Turns, then the turns between two rows, first turn first; the first pair answered
tiz:
[ -5.3  -4.7 -11.4  -7.0  -3.0  -8.5   8.9  -2.0  -4.8  12.0   8.4] -> [ -8.4  -4.5 -14.3  -7.5  -9.6   4.1   9.6  -1.6  -1.4  18.0   1.7]
[  4.5   9.3  22.2   7.3 -24.1  -6.2  -4.8  -7.3  20.7 -15.3  -3.5] -> [  6.9  25.7  26.2  -0.8 -15.4 -16.8   7.1   0.4  15.4 -13.2  -2.9]
[  4.5   8.2  13.6  -6.4  23.9  11.1 -14.6  13.7 -29.3  11.2  -0.8] -> [  4.5 -11.9  12.5   4.4  10.9  22.6 -28.1   4.8 -22.8   5.1  -5.2]
geme:
[ 18.1  28.6   4.5   5.5 -19.7  26.1 -12.0   2.0  23.6 -12.7 -25.8] -> [ -4.6 -36.9   0.1  -2.0 -21.0 -27.8 -18.2 -22.9  17.7 -16.4   7.9]
[ -7.6  -3.5   5.2  16.0  -4.7 -17.2  -0.2 -13.6  15.0  -6.9 -26.0] -> [-12.5  -1.8  12.3   8.2  15.6 -26.8   6.0  -7.1  -1.8   4.6 -17.3]
[-17.2  -5.9   7.4   2.4  12.2   4.2   1.6   5.3 -11.2  23.8 -12.5] -> [ -6.6   2.5   0.1  10.2  -7.4  23.1  -2.7   0.4   6.8  11.9 -22.5]
[-11.2 -15.2   2.9 -16.6  10.6  -1.4   0.5   7.0 -11.0   8.1   6.7] -> [ -1.1   8.8  -0.1 -15.4   4.2  21.2  -0.6  10.5  -3.3   4.5 -11.6]
sarer:
[ 4.2  6.0 -7.0 -4.8  5.1 16.9  4.7 10.7 -7.2  8.5  2.7] -> [ 7.4 10.1 -6.0 -8.0  3.8 11.7  8.8  7.3 -2.2  5.1  0.6]
[ 19.4  13.4   0.1   3.9 -11.0  26.9  -6.9   0.9  10.5  -9.5  -1.0] -> [ 19.7  18.2   5.6   4.9 -12.0  20.1  -7.4  -0.7  13.8 -19.1  -4.6]
[-13.6 -42.7  10.6  -3.5   6.5   0.9  16.1  -9.5  -8.4  40.3 -18.0] -> [ -2.7 -33.3  -5.2 -13.5  -1.4  11.4  23.0  -5.6  -8.5  48.3  -8.3]
vefo:
[-12.8  -8.5 -20.3  -2.9 -23.8  -8.9   7.2 -16.3  16.7  -6.3  -7.3] -> [ -8.3  21.2 -26.8 -12.9 -14.4  -3.7  23.0  -1.7  11.2   6.1  -8.1]
[-15.8  -7.3  -2.2 -13.1  19.0  -0.8   4.3   3.5 -26.1  28.3   7.4] -> [-14.9  -0.6  14.7  -8.1  28.8 -11.3  -1.9   0.3 -27.5   8.1  -1.1]
[-14.3  -8.9 -23.5  -4.7 -21.1   1.9   3.2  -5.4   6.5  10.9  18.3] -> [ -4.0  31.7 -10.9  -8.1   2.2  -9.0  15.2  10.2  -0.9   5.2  14.0]
[10.3 11.8 -8.0 -8.1  0.1 12.5  8.7 11.7 -6.4 11.0  7.2] -> [  4.4  12.9  16.4   3.2   9.1  -5.7  -6.4   5.3  -7.9 -13.7   3.7]
Then:
Between the rows of a pair lie 2 to 4 turns.
[ 38.1  38.3  17.4 -15.3  15.8  -2.0 -21.0  16.3 -13.1 -27.0  19.7] -> [ 28.9 -20.0 -32.7 -20.3 -21.7  30.2 -20.6   1.7  -4.5   9.3  32.3]  vefo, vefo
[ -3.4 -15.3  10.7   6.5   1.7  26.6 -19.8   6.3   2.9  -1.7 -16.9] -> [  4.2  10.3  -4.5  -5.0   0.7  32.8   1.4  14.1   5.1  13.4 -12.9]  vefo, sarer
[ 10.0  24.5  20.7   3.0  19.5  -1.2  -0.1   9.5   4.2  -8.8 -14.6] -> [ -3.1 -15.5  16.3  -2.9  13.7 -31.3  -4.5  -9.6   3.7 -15.1   4.0]  geme, geme
[-19.0  -9.9  23.1   5.2  17.1 -14.5  -5.8  -1.0  -2.3   4.7 -14.3] -> [ -6.1  -3.1  11.1  12.1 -10.2  16.4  -6.4  -2.7  17.9  -2.5 -28.1]  vefo, geme, vefo, geme
[  8.1  26.4  23.1  -3.5  32.6  -4.3  -2.8  18.2 -18.0  -6.9  -9.1] -> [ 15.7  17.0  11.4  16.0 -11.4  21.6 -19.7  -0.5  13.1 -30.2 -21.7]  sarer, geme
[ -8.4  27.7  14.2   3.0  20.0 -12.9  -9.2   7.3   6.7 -20.8 -11.7] -> [-19.1 -30.7 -24.1  -4.9  -1.3   6.1  -8.8   3.2   5.5  19.3  13.0]  geme, geme, sarer, vefo
[-4.4 -5.9 -7.6 10.8 -2.8 35.2 -4.1  8.6 -5.7 27.3 -6.2] -> [ 4.4 36.1 -2.9 -1.0 10.4 12.9 15.5 12.7 -2.5 17.4 -8.4]  geme, vefo, sarer
[ 26.0  21.1 -25.0 -14.9  -1.8   9.1   0.0   2.9  11.2 -10.7  29.0] -> [ 11.0 -19.4 -27.0 -14.9   0.6  -9.8  -8.1  -4.1   0.7  -3.1  40.6]  tiz, geme
[ 10.8  15.3 -10.6  -2.5  -0.8 -14.9   2.9 -14.9  22.9 -25.9   1.9] -> [ -1.6   2.6  14.9   9.3  17.1 -14.3 -16.2 -14.6   9.8 -29.7  -7.3]  vefo, geme, geme, vefo
[  3.9  21.2  -3.3  -7.4  38.1  -2.0   7.6  16.4 -31.3  -5.8  10.4] -> [ 15.6  38.6  -7.0   0.1  23.9  15.4   7.5  14.1 -15.7 -18.3  -1.9]  tiz, geme, tiz, geme
[ -9.2  -4.5 -28.3  -3.9   0.3   0.4  32.0   1.7  -4.7  31.5   2.3] -> [  2.7  36.7  10.7   7.9  16.5 -15.5  21.3   3.1  -2.4  -9.8 -13.3]  geme, vefo
[ -2.1  -4.6  10.0  12.6 -12.8  -3.5 -14.9 -16.0  12.3 -26.4 -15.2] -> [ 10.0  33.8 -10.6  -7.1  -1.6  12.4  14.2   7.2   0.3   1.8  -9.3]  vefo, vefo
[18.4 34.2 -7.9 -2.3  6.6 14.6  6.3 10.7  6.8 -9.9 15.9] -> [ -1.4 -20.0 -17.9   9.5 -19.2   8.5  -6.5 -17.7  22.5 -10.6   9.7]  sarer, sarer, geme, vefo
[  0.6  35.3  30.9  -4.8  23.6 -30.4   1.6   3.7 -10.0 -22.1   2.2] -> [ 10.6  43.8   8.4 -14.7   2.5 -30.1  16.2   0.4   6.8 -27.6   9.8]  geme, vefo, tiz, geme
